In the data rows, 128 means zero.
How far apart are the two rows of each pair, measured in a hidden way? 0 means very close, and 30 very far. Two or three weighted sums of its numbers give each row a place; it is the straight-line distance between the places.
tensor([186,  62,  83, 110, 104, 195, 151, 109,  76, 151, 134, 136])
tensor([182, 104,  77,  90,  58, 157,  94,  85,  93, 130,  69, 125]) 22
tensor([108, 173, 135,  99, 169, 139, 142, 173, 130,  98, 163, 173])
tensor([177, 113, 175, 129,  68, 138, 177,  86,  87, 120,  97, 178]) 11
tensor([193,  66,  74, 135,  97, 190, 142,  66,  69, 169,  97, 112])
tensor([106, 167, 127,  97, 173, 147, 167, 172, 101, 113, 141, 176]) 8
tensor([ 86, 152, 182,  76, 167,  76, 130, 131, 122,  95, 145, 140])
tensor([135,  85, 102,  72,  69, 130,  88,  56,  63,  82,  77, 114]) 11
tensor([151, 148, 139, 185, 156, 150, 171, 151, 173, 165, 173, 124])
tensor([179, 164, 161, 169, 175, 135, 151, 179, 166, 196, 154, 169]) 15
tensor([175, 123,  73, 139,  76, 190, 182,  95,  85, 164,  74, 157])
tensor([145,  87,  98, 162,  78, 146, 120,  53, 135, 176, 107,  85]) 10
tensor([177, 131, 181, 143, 103, 120, 155, 104, 116, 140,  54, 184])
tensor([ 99, 169, 123,  74, 170, 137, 125, 129,  69,  95, 128, 187]) 18
tensor([ 88, 169, 128, 107, 153, 120, 102, 141, 155,  89, 188,  79])
tensor([156, 169, 161, 183, 170, 122, 170, 190, 190, 190, 152, 161]) 13
tensor([ 99, 121, 170,  94, 141,  84, 158, 195, 168,  66, 174, 148])
tensor([172,  77,  68,  65,  91, 185,  91, 131,  97, 130, 141, 121]) 12
tensor([107,  77,  93,  73,  64, 127,  92,  94,  80,  76,  77,  96])
tensor([165, 156, 131, 182, 172, 156, 143, 165, 168, 199, 147, 138]) 16
tensor([109, 130, 176, 171, 170,  74, 143, 160, 154, 119, 149, 158])
tensor([180,  68, 173,  97,  80, 117, 163, 103,  84,  71,  73, 178]) 5
tensor([166, 103, 170, 122,  68, 121, 189,  54,  57,  91, 119, 184])
tensor([ 98, 168,  94,  88, 162, 191, 157, 170,  70, 149, 198, 179]) 17
tensor([163, 159,  83,  86, 129, 182, 146, 160,  64, 103, 192, 178])
tensor([ 96, 180,  87, 128, 155, 179, 110, 146, 149, 131, 189,  78]) 13
tensor([126,  64, 175, 155,  73,  80, 171,  80, 167, 120,  84, 111])
tensor([183,  65, 183, 163,  74, 103, 193,  53, 148, 113, 110, 135]) 9
tensor([171, 179,  72, 175, 176, 160,  83, 153, 171, 156, 156,  91])
tensor([ 81, 173, 129,  88, 164, 100,  66, 185, 155,  72, 149, 107]) 10
tensor([118,  84,  88, 121,  85, 146, 115,  73, 116, 106, 109,  74])
tensor([122, 163,  87, 161, 172, 150,  85, 173, 185, 158, 161,  87]) 8
tensor([101,  64, 127,  82,  72,  73,  87,  69,  96,  81,  77,  76])
tensor([122, 101,  82, 146, 106, 143, 119,  85, 148, 173, 116,  87]) 18
tensor([127, 115,  73,  85,  88, 155,  53,  77,  75, 144,  80,  82])
tensor([ 84, 179, 122,  85, 161, 107,  84, 174, 131,  84, 155, 104]) 11
tensor([ 89, 172, 142, 151, 149,  85,  76, 126, 159, 103, 159,  77])
tensor([140, 144,  78, 177, 147, 159,  82, 136, 164, 168, 139,  93]) 13
tensor([169, 140, 130, 108,  95, 199, 201, 112,  84, 160,  85, 174])
tensor([123, 170, 161,  73, 158, 135, 163, 150,  79,  87, 133, 174]) 12
tensor([135, 150, 177, 163, 165, 108, 168, 178, 178, 153, 147, 181])
tensor([ 91, 146, 123, 151, 172,  86,  73, 153, 154, 115, 153,  78]) 14
tensor([ 89, 155, 144, 159, 155,  69,  55, 136, 155, 112, 159,  85])
tensor([ 80, 160, 143, 153, 158,  91, 107, 163, 170,  81, 187,  72]) 12
tensor([ 87, 178, 166,  77, 173,  78, 116, 162, 142,  88, 114, 165])
tensor([153, 131, 170, 114,  82, 137, 189, 119,  92,  78,  86, 176]) 23
tensor([ 86,  90,  73, 154, 117,  78, 120, 102, 164, 112,  68, 101])
tensor([128, 178,  83, 155, 166, 199, 128, 139, 138, 107, 192,  88]) 24
tensor([127, 166, 178, 153, 166,  91, 144, 160, 173, 151, 135, 180])
tensor([114, 173, 102, 122, 161, 168, 109, 153, 141, 141, 171,  79]) 15
tensor([126,  62, 168, 117,  62,  99, 152,  63, 101,  72,  91, 112])
tensor([110, 171, 155, 172, 152,  85, 137, 164, 162, 158, 156, 137]) 10
tensor([105,  86,  71, 152, 106, 108, 122,  98, 186, 144,  78,  76])
tensor([114, 149, 163, 173, 168,  83, 152, 181, 154, 129, 157, 157]) 15
tensor([102, 143, 163, 170, 170,  66, 123, 173, 152, 117, 149, 151])
tensor([147, 173, 164, 107, 167, 164, 188, 164, 112, 167, 146, 174]) 12
tensor([143, 149, 189, 176, 166,  93, 186, 167, 149, 135, 162, 175])
tensor([ 94, 181, 177,  74, 174, 110, 120, 163, 137,  74, 152, 149]) 8
tensor([150, 183, 177, 178, 161, 113, 163, 154, 167, 195, 152, 162])
tensor([132,  88,  84, 157, 100, 110,  82,  55, 141, 191,  59, 103]) 15
tensor([114,  68, 167, 155,  76,  81, 150,  81, 159, 129,  71, 130])
tensor([101, 105,  68, 120, 123, 133,  90, 119, 139, 101, 129,  81]) 9
tensor([ 99,  99, 101,  98,  89,  97,  81, 103, 132,  83,  59,  83])
tensor([196, 118, 175, 135,  70, 173, 205,  58,  64, 138, 117, 184]) 16
tensor([ 96, 179, 110, 121, 157, 116,  47, 148, 146, 174, 127,  83])
tensor([115, 123,  94, 158, 153, 138, 108, 130, 166, 154, 185,  84]) 24
tensor([ 88,  71, 159, 138,  86,  92,  70,  58, 142,  98,  62,  76])
tensor([129,  87,  77, 164,  93, 107, 104,  55, 135, 202,  56,  83]) 23
tensor([155, 144,  86, 183, 154, 187, 125, 127, 171, 149, 151,  77])
tensor([160,  82, 150, 110,  68, 137, 197,  69,  75,  96, 109, 180]) 12
tensor([ 81,  74,  79,  83,  59, 107, 109,  93,  95,  63,  85,  83])
tensor([ 98,  99,  65, 134, 131, 119,  94, 120, 151, 107, 136,  81]) 14
tensor([ 82, 174, 144, 128, 137,  93, 113, 161, 188,  58, 175,  68])
tensor([108, 175, 114,  79, 151, 155, 150, 171,  81,  97, 149, 172]) 24
tensor([169, 157, 141, 170, 166, 183, 192, 162, 153, 155, 180, 145])
tensor([153, 179, 126, 185, 169, 173, 165, 152, 160, 181, 186, 118]) 5
tensor([134,  94, 103, 145,  75, 125,  85,  76, 129, 155,  82,  91])
tensor([194, 131, 123, 122,  67, 172, 151,  74,  73, 193,  55, 190]) 16
tensor([107, 126,  91, 104, 133, 130,  88, 151, 147, 119, 170,  81])
tensor([ 82,  89, 179, 179, 140, 113, 107, 103, 163, 195, 113,  72]) 12
tensor([ 86, 102,  85,  98,  81,  99,  64,  53,  80,  89,  53,  86])
tensor([ 78, 176, 169,  75, 175,  99, 173, 153, 144,  60, 147, 155]) 14
tensor([101,  71, 160, 119,  78,  69,  69,  60, 122,  90,  63,  79])
tensor([191, 154, 161, 115, 105, 191, 178, 104,  59, 183, 103, 181]) 15
tensor([117,  81, 173,  89,  69,  69, 120,  58,  66, 129,  59, 167])
tensor([112, 100, 118,  63,  77, 121, 103,  90,  58,  82,  87, 134]) 12
tensor([179, 137, 163, 124,  90, 183, 211, 100,  73, 137,  90, 181])
tensor([116, 165, 115,  82, 156, 166, 129, 152,  66, 106, 164, 175]) 13
tensor([136, 147, 155, 105, 151, 139, 204, 192, 132, 113, 161, 167])
tensor([127, 170, 180, 184, 159,  77, 182, 160, 154, 137, 134, 180]) 13
tensor([178,  70, 164,  95,  71, 117, 154,  99,  63,  82,  66, 178])
tensor([159, 121, 131, 106,  84, 173, 181,  97,  70, 127,  75, 180]) 15
tensor([174, 183,  87, 186, 170, 169, 114, 142, 163, 150, 166,  83])
tensor([152, 178, 144, 181, 168, 142, 168, 172, 176, 171, 165, 153]) 11
tensor([195, 163, 115, 176, 173, 187, 139, 154, 144, 199, 166, 142])
tensor([ 77, 117, 111,  87, 152,  86, 109, 169, 190,  68, 177,  83]) 12
tensor([164, 185, 114, 180, 181, 181, 146, 175, 155, 193, 152, 157])
tensor([ 81, 130, 127, 110, 161,  68,  70, 180, 178,  86, 157,  92]) 15
tensor([147,  75,  67, 134,  66, 159,  86,  89,  90, 157,  94,  83])
tensor([191, 155, 191, 128, 119, 166, 126, 124,  79, 192, 114, 174]) 17
tensor([159, 179, 111, 184, 173, 185, 139, 177, 169, 183, 166, 140])
tensor([131, 151,  71, 121, 163, 163,  60, 131, 105, 150, 141,  98]) 11
tensor([194,  71, 144, 156,  74, 144, 191,  64,  94, 133,  94, 180])
tensor([ 82, 173, 107, 118, 148,  96,  76, 143, 167, 100, 164,  78]) 13
tensor([132, 150, 141, 186, 171,  88, 144, 176, 156, 191, 150, 157])
tensor([ 92, 157, 154, 143, 161,  93, 112, 137, 140,  81, 193,  81]) 23
tensor([185, 134, 145, 159, 144, 166, 189, 159, 162, 180, 169, 174])
tensor([150, 153, 179, 176, 166, 112, 199, 165, 159, 150, 180, 178]) 6
tensor([ 81, 109,  80, 109, 152, 117, 109, 173, 176,  89, 182,  65])
tensor([ 72, 174, 140, 139, 127,  80, 100, 144, 187,  66, 154,  84]) 21
tensor([165, 178, 179, 178, 161, 125, 183, 153, 171, 182, 167, 168])
tensor([140, 141, 171, 173, 176, 105, 213, 187, 155, 140, 171, 173]) 9
tensor([119, 176,  99,  76, 160, 182, 134, 154,  64, 155, 179, 182])
tensor([112,  80,  72,  70,  62, 172, 112,  94,  92,  71,  95,  81]) 25
tensor([105, 140, 166, 167, 173,  60, 102, 152, 146, 120, 153, 147])
tensor([ 79, 164, 176,  91, 179,  66, 117, 171, 168,  81, 136, 132]) 8
tensor([125, 133,  66, 130, 139, 159,  75, 145, 129, 148, 165,  80])
tensor([ 76, 144, 154,  74, 152,  81, 139, 182, 130,  81, 163, 172]) 7
tensor([145, 132,  84, 180, 148, 177, 119,  98, 152, 171, 129,  80])
tensor([157, 167, 166, 182, 164, 115, 176, 162, 165, 195, 162, 165]) 4
tensor([72, 95, 74, 97, 71, 95, 56, 82, 97, 85, 51, 84])
tensor([167, 165,  69,  95, 131, 154, 111, 184,  88, 121, 169, 177]) 23
tensor([107, 147, 172, 184, 170,  64, 124, 146, 129, 131, 146, 156])
tensor([174, 148, 124, 176, 164, 176, 162, 143, 163, 182, 179, 134]) 12
tensor([ 86, 125, 140,  77, 135,  98, 139, 168, 111,  73, 190, 163])
tensor([133, 162, 189, 170, 157,  97, 195, 141, 145, 127, 152, 171]) 17
tensor([196,  71, 180, 113,  85, 130, 161,  87,  74,  85,  82, 183])
tensor([ 97, 131,  89, 148, 164, 124,  90, 153, 176, 151, 170,  77]) 9
tensor([ 90, 165, 178,  85, 176,  95, 132, 149, 143,  81, 145, 153])
tensor([197,  64,  83, 151,  84, 185, 132,  54,  72, 183,  80, 137]) 10
tensor([126, 179, 124, 157, 155, 141,  98, 148, 160, 192, 163,  79])
tensor([131, 159, 172, 190, 175,  84, 158, 175, 158, 156, 144, 177]) 8
tensor([ 82, 128, 145, 156, 176,  91,  89, 137, 128,  91, 184,  79])
tensor([140, 160,  73, 177, 174, 174,  95, 163, 183, 126, 154,  89]) 12
tensor([144, 165,  79, 152, 171, 170,  58, 142, 139, 142, 141,  92])
tensor([ 79, 150, 143, 126, 167,  74,  68, 150, 164,  82, 161,  90]) 8
tensor([191,  78,  87, 142,  92, 169,  82,  66,  78, 194,  70, 122])
tensor([153,  89,  68, 174,  71, 166, 118, 110, 128, 191,  88,  87]) 22
tensor([ 80, 171, 177,  72, 170,  94, 158, 152, 138,  58, 165, 138])
tensor([147,  78, 117, 176,  67, 108, 108,  79, 162, 155, 120,  82]) 12
tensor([191,  57, 152, 155,  86, 152, 199,  85, 116, 127,  92, 165])
tensor([ 99, 153, 163, 126, 165,  92, 128, 168, 169,  72, 180, 118]) 12
tensor([ 78, 151, 102,  91, 167, 114, 105, 192, 176, 119, 154,  81])
tensor([160, 179, 185, 128, 175, 161, 167, 146, 107, 184, 171, 180]) 11
tensor([143,  82, 109, 150,  66, 130,  80,  67, 125, 127, 101,  79])
tensor([171, 176,  85, 178, 183, 181, 126, 163, 171, 157, 170, 104]) 14
tensor([191, 145, 186, 124,  86, 159, 163,  69,  67, 175,  76, 178])
tensor([ 95, 179, 110,  85, 168, 162, 162, 175,  83, 121, 162, 174]) 21
tensor([ 79, 130,  85,  68, 150, 106,  85, 169, 128, 100, 158, 130])
tensor([176, 101,  70, 126,  61, 191, 175,  81,  80, 168,  69, 148]) 14
tensor([ 76, 128, 102, 106, 158,  99,  86, 160, 178, 114, 163,  89])
tensor([ 99, 142,  65, 140, 172, 139,  93, 179, 181, 179, 157,  75]) 4
tensor([167, 174,  76, 100, 117, 160, 133, 137,  74, 193,  98, 186])
tensor([110, 180, 178,  85, 171, 101, 123, 143,  87, 101, 114, 186]) 17
tensor([ 82, 174, 120, 125, 140,  99,  75, 121, 170, 121, 179,  85])
tensor([182, 127, 133, 117,  68, 191, 194, 117,  96, 155,  77, 185]) 9
tensor([ 74,  81,  80,  93,  62, 101,  69,  73,  86,  81,  51,  85])
tensor([126,  97,  94,  84,  58, 135,  54,  57,  61,  93,  50, 109]) 7
tensor([118,  88, 152, 167, 101,  74,  88,  60, 160, 109,  73,  91])
tensor([178, 145, 129, 105,  95, 191, 201, 117,  68, 166, 105, 175]) 14
tensor([ 85, 175,  84,  85, 143, 166, 109, 167, 118, 119, 175,  94])
tensor([116,  96, 102, 151, 123, 104, 102,  70, 155, 131, 130, 114]) 17
tensor([125,  88,  68, 105,  71, 154,  80,  79,  82, 117,  77,  87])
tensor([ 82, 138, 130, 154, 167,  68,  77, 164, 150,  95, 166,  82]) 15
tensor([136, 173, 183, 175, 158,  79, 159, 152, 165, 159, 130, 182])
tensor([189, 124, 163, 149, 129, 138, 190, 149, 154, 157, 143, 165]) 14
tensor([ 79,  99, 174, 161, 130, 131, 138, 105, 182, 172, 119,  73])
tensor([ 80, 175, 167,  86, 167, 104, 154, 152, 146,  65, 155, 158]) 9
tensor([ 76, 168, 168,  86, 166, 103, 151, 174, 155,  63, 163, 139])
tensor([ 96, 118, 118,  96, 139,  89,  88, 134, 157,  85, 164,  80]) 7
tensor([163, 156,  67,  97, 135, 198, 175, 150,  68, 175, 172, 170])
tensor([111, 175, 136,  78, 168, 149, 169, 171,  82,  87, 114, 163]) 22
tensor([183,  73, 112, 127,  84, 173, 168, 104,  79, 177,  67, 181])
tensor([ 85,  96, 182, 162, 146, 105, 103, 117, 156, 195, 140,  85]) 18
tensor([184,  62, 111, 153,  84, 184, 204,  81,  92, 164,  93, 161])
tensor([114, 174, 106,  79, 152, 187, 169, 184,  83, 137, 182, 180]) 5
tensor([113, 105,  82, 125, 114, 132,  97,  97, 138, 115, 127,  76])
tensor([114, 170, 173,  76, 173, 126, 125, 158, 112,  74, 171, 166]) 9
tensor([ 78, 112,  74,  74, 149, 152, 124, 186, 122,  80, 192, 116])
tensor([136, 161, 168, 187, 178,  84, 166, 166, 159, 160, 143, 179]) 25
tensor([171, 165, 174, 172, 167, 131, 179, 154, 160, 191, 169, 158])
tensor([177, 114,  72, 128,  65, 196, 174,  91,  84, 168,  82, 147]) 21
tensor([178, 138, 184, 160, 165, 100, 164, 151, 161, 162, 155, 174])
tensor([162, 189,  86, 167, 170, 177, 108, 170, 153, 158, 155, 101]) 15
tensor([190,  66,  85, 113,  98, 195, 149, 122,  77, 170,  99, 158])
tensor([135, 155,  99,  72, 125, 187, 121, 150,  74, 154, 169, 183]) 9
tensor([122, 108, 141, 111,  96, 111,  79,  75, 105,  96,  60, 107])
tensor([ 84, 118,  85, 109, 157, 127, 104, 163, 169,  88, 179,  75]) 25
tensor([105, 107,  91, 137, 141,  98,  83, 130, 179, 130, 173,  97])
tensor([144,  72,  78,  86,  89, 171,  68,  81,  79, 142,  83,  86]) 13
tensor([172,  80,  74, 107,  95, 191, 106,  98,  78, 166, 108, 122])
tensor([132, 176, 100, 188, 159, 162, 119, 143, 171, 179, 174,  80]) 12
tensor([174, 137, 130, 114,  79, 167, 159,  99,  62, 173,  53, 183])
tensor([194, 167, 180, 120, 130, 162, 110, 130,  68, 203, 145, 185]) 19
tensor([185,  66,  81, 113,  99, 193, 113,  67,  52, 159, 101, 112])
tensor([141, 184, 127, 186, 159, 159, 147, 170, 176, 186, 161, 130]) 15
tensor([121,  98, 144, 185, 122,  87, 150,  78, 162, 143,  83,  86])
tensor([ 85, 125,  80, 101, 150,  94,  59, 163, 157, 108, 152,  76]) 12
tensor([182, 163,  85, 120, 120, 170, 174, 109,  65, 182, 118, 184])
tensor([ 96, 102,  71,  78,  82, 146,  82,  99,  80,  94,  87,  96]) 21
tensor([179,  77, 160, 159,  65, 133, 182,  66, 100, 110, 114, 171])
tensor([ 93, 171,  96, 157, 153, 129, 102, 150, 189, 178, 176,  86]) 9
tensor([ 85, 144, 165,  70, 154,  77, 137, 184, 140,  90, 160, 177])
tensor([ 95, 107, 120,  79, 100,  80,  62, 116,  77, 108,  99, 139]) 10
tensor([105, 174, 101,  86, 161, 182, 132, 166,  65, 157, 183, 178])
tensor([ 95,  71, 175,  85,  69,  89, 123,  96,  74, 109,  56, 160]) 20
tensor([105, 162, 140, 174, 160,  98, 142, 155, 158, 155, 168, 107])
tensor([ 81, 181, 131,  80, 169, 100,  92, 152, 108,  96, 130, 171]) 17
tensor([184,  93, 127, 139,  73, 165, 157,  68,  61, 193,  55, 185])
tensor([186,  71,  96, 163,  90, 188, 169,  55,  78, 174,  76, 133]) 9
tensor([ 92,  69, 161, 119,  72,  86, 104,  73, 138,  77,  64,  87])
tensor([ 75, 184, 141,  73, 168,  99, 119, 160, 118,  82, 112, 174]) 22
tensor([114, 173,  81, 115, 177, 190,  92, 186, 127, 131, 142, 118])
tensor([159,  74,  94, 104,  77, 173, 103,  82,  83, 148,  79, 102]) 3
tensor([128, 164, 113, 183, 174, 124,  87, 152, 172, 204, 151,  83])
tensor([140,  73,  69,  69,  63, 151,  61,  58,  73, 113,  66,  87]) 6
tensor([111, 177, 173, 186, 148,  79, 158, 129, 157, 157, 109, 163])
tensor([187,  74,  77, 116, 109, 172,  92,  87,  54, 179, 102, 134]) 23
tensor([108, 157, 175,  96, 164,  93, 144, 177, 153,  68, 142, 173])
tensor([ 82, 176, 163, 136, 145,  61,  78, 153, 174,  96, 148,  85]) 17
tensor([165, 152,  75,  90, 112, 195, 149, 121,  73, 174, 160, 165])
tensor([109,  81, 159, 130,  68,  69, 128,  90, 128,  91,  60, 130]) 26
tensor([141, 152, 151, 117, 157, 141, 183, 161, 103, 154, 154, 167])
tensor([102, 175, 171,  74, 176, 108, 128, 160,  96,  87, 113, 188]) 13
tensor([123, 174, 160,  66, 166, 149, 160, 143,  73,  74, 134, 171])
tensor([ 96,  65, 168, 123,  68,  89, 119,  85, 125,  75,  74,  97]) 21
tensor([ 89, 171,  97,  92, 176, 167, 116, 164,  92, 162, 177, 161])
tensor([144, 180,  86, 132, 176, 181,  84, 165, 115, 127, 147,  96]) 26
tensor([186,  64,  87, 123,  97, 188, 124,  63,  60, 171,  87, 122])
tensor([137, 152, 174, 192, 171,  69, 142, 160, 140, 157, 139, 182]) 8
tensor([121, 166,  99, 169, 176, 161,  70, 149, 163, 164, 150,  79])
tensor([122,  63,  71, 120,  71, 144, 108,  81,  94,  81, 113,  80]) 18
tensor([ 73, 184,  96, 114, 152, 149,  88, 166, 159, 126, 166,  71])
tensor([ 86, 105, 108,  91, 132, 100, 125, 130, 158,  69, 166,  80]) 13
tensor([141, 159, 178, 172, 167, 117, 203, 193, 180, 155, 180, 161])
tensor([128, 150, 177, 181, 175,  73, 174, 171, 157, 130, 134, 181]) 11
tensor([ 88,  68, 181,  89,  67, 126, 150,  80,  75,  65,  84, 154])
tensor([ 82, 150, 184,  99, 179,  74, 113, 160, 164,  75, 168, 122]) 22
tensor([ 76, 103,  74, 137, 163,  87, 119, 183, 184, 101, 163, 105])
tensor([190,  73,  96,  82,  88, 193, 142, 114,  72, 133, 163, 162]) 11
tensor([128, 137, 166, 182, 167,  98, 171, 140, 139, 174, 167, 153])
tensor([125,  79,  71,  66,  70, 159,  76,  56,  63, 109,  73,  99]) 10
tensor([ 81,  94, 142, 131, 106,  70,  53,  80, 166, 101,  75,  92])
tensor([141, 152, 178, 184, 178,  71, 159, 158, 158, 157, 137, 189]) 14
tensor([177, 151, 165, 163, 161, 150, 172, 185, 159, 184, 160, 170])
tensor([132, 145, 144, 179, 169, 108, 133, 167, 159, 191, 156, 123]) 5
tensor([ 97, 130,  66, 143, 165, 144,  87, 187, 175, 180, 142,  74])
tensor([185,  70, 123, 180,  82, 149, 167,  55, 108, 192,  64, 145]) 10
tensor([ 95, 182,  98, 106, 161, 134,  58, 149, 130, 169, 133,  97])
tensor([136,  70,  88,  69,  62, 177, 111,  58,  61,  91,  97,  83]) 18
tensor([190,  67, 105, 169,  90, 180, 171,  67,  94, 171,  81, 130])
tensor([ 96, 103, 102,  99, 127, 125, 127, 133, 163,  58, 154,  71]) 15
